One turn moves every row onto another: examples first, then more rows asked:
Zedak: -8 20 -4 16 -6 47 -7 4 17 -21 -1 2 0 1 17 -29
Nidem: -16 -12 8 -3 -5 21 -13 16 11 4 -27 20 -41 -28 11 -5
fen: -27 22 35 39 8 -1 -3 30 14 -5 -4 8 -3 -13 16 25
fof: 13 22 26 3 -37 23 -13 13 45 -2 -24 -5 17 -13 -4 15
kur: 12 5 24 -18 23 -2 -15 20 30 13 -11 11 -10 5 -7 18
nime: -8 3 44 -3 4 9 20 -8 26 4 -17 2 8 -3 -27 12
ganuv: 9 -23 0 0 12 31 5 34 20 -17 -14 -4 -14 23 13 6
sufur: 19 4 16 19 -7 12 -1 -26 22 11 -4 -22 -20 -6 -14 24
san: -21 18 19 45 29 18 1 26 40 -3 -2 -7 -2 -5 -14 -15
puzel: -10 -11 0 48 -25 4 3 12 43 -5 -19 -11 -13 -24 -11 22
Kul: -17 10 -7 38 -12 4 -7 12 19 -17 24 25 6 0 2 12
Fivab: -2 -1 21 55 -23 3 -18 28 25 -15 -1 14 -29 -7 -12 -6
non: -19 -38 25 14 -13 49 0 16 33 -1 -22 10 -11 3 0 -7
zon: 26 29 28 4 -22 28 -1 15 17 4 2 -8 -17 -12 -30 -6
vafo: -18 -9 16 24 13 10 -15 -3 10 -9 16 17 0 7 26 17
Selam: -5 10 12 5 -7 59 -4 32 14 6 -4 -6 -12 -8 29 13
godop: 20 -34 0 4 -11 33 3 20 30 -1 -8 12 -8 13 -20 20
vef: -22 0 7 4 -31 19 -2 39 21 -3 -1 5 -16 -21 13 -24
nir: -18 17 23 44 3 16 0 4 50 16 -19 19 -23 -12 -21 8
Gibid: 10 14 41 -3 10 32 -21 21 18 -11 -33 -17 13 -14 -4 9
Zedaf: 18 26 6 30 -12 9 18 0 11 -11 6 -28 -19 2 -6 12

Kul -> sufur
Zedak -> puzel
fen -> zon
And these:
Selam -> Fivab
Nidem -> san
godop -> vafo
vef -> nir

One turn moves every row onto another: examples first, then more rows asked:
Ped: 22 -18 -5 22 -26 21 -39 4 32 -19 3 -26 26 20
Tera: 28 20 6 0 1 9 -19 -4 -1 0 -27 -8 2 -13
libam: 30 19 10 -2 -14 27 -21 -21 36 23 1 -31 35 -7
tabi: 36 -20 -24 23 9 -5 -24 25 13 23 -10 -10 40 11
Nupu: 34 17 4 0 8 13 -25 -7 1 7 -33 -12 1 -12
buk: 30 -1 -10 27 -4 17 -46 -14 23 -36 -1 -16 56 11
Sifu: 4 5 1 35 -8 2 -70 -21 17 -1 3 3 14 16
tiz: 21 -21 12 22 0 3 -52 -15 29 -11 -18 15 2 -2
Pezo: 4 2 7 36 -11 -6 -68 -23 17 5 -4 -3 20 21
vavi: 11 -1 -25 26 7 8 -54 -11 25 38 8 -2 49 -20
kefu: 23 27 9 6 -13 29 -25 -17 38 22 -5 -28 43 -9
reg: 20 -20 13 20 3 1 -53 -16 27 -10 -14 5 -6 -7
namo: 37 13 10 9 0 -10 -17 -38 29 0 12 -23 52 -10
Tekol: 27 29 -1 5 -11 32 -21 -19 31 22 -11 -34 35 -1
feka: 32 10 1 4 -5 9 -22 -7 5 2 -40 -14 0 -15
Pusa: 21 -5 -24 22 11 17 -51 -12 30 38 7 3 46 -19
ponan: 28 -25 -25 25 0 -3 -20 27 13 25 -10 -15 34 3
Namak: 28 17 12 0 -2 -11 -21 -33 30 -4 12 -23 49 -16
Fefi: 29 -26 3 18 21 -22 -42 -23 35 19 -5 -7 42 -24
lozup: 33 4 -16 25 -10 11 -42 -20 16 -37 2 -21 52 11
lesez: 28 4 -15 37 -5 17 -39 -18 16 -33 -2 -20 55 1
mulop: 42 -4 -33 23 8 24 -26 -1 -5 1 -30 -11 43 -13
gupum: 41 -4 -38 16 14 20 -33 5 -4 -1 -22 -10 43 -7
luz: 16 -16 -11 25 -22 29 -42 2 32 -12 -8 -30 13 19
lat: 30 -32 -5 10 16 -13 -38 -26 28 27 2 1 40 -24
sozu: 18 3 -35 31 11 12 -47 -13 29 36 5 -4 54 -11
vufel: 26 18 20 17 3 -20 -18 -13 21 29 -14 -20 17 16
sol: 32 -31 -2 19 18 -13 -37 -22 37 20 6 4 37 -23
vokep: 26 22 18 17 -2 -18 -17 -1 13 27 -21 -14 21 14
biko: 28 28 17 12 2 -15 -23 -8 3 25 -16 -16 20 16
luti: 28 14 12 16 3 -11 -24 -36 25 -4 7 -31 55 -15
ren: 20 -22 9 20 0 -8 -52 -12 33 -8 -24 4 -1 -9
moru: 39 -9 -30 14 15 20 -29 2 -12 4 -20 -14 47 -8
ludi: 3 3 -2 41 -7 -8 -64 -27 24 1 5 -9 24 22
Tivil: 29 -25 -23 23 10 -4 -22 23 25 28 -14 -10 26 5
nazul: 19 -18 -2 25 -26 31 -41 0 30 -14 -4 -31 28 18

Nupu -> reg
libam -> Ped
And these:
mulop -> feka
sozu -> Tekol
ponan -> vokep
buk -> moru

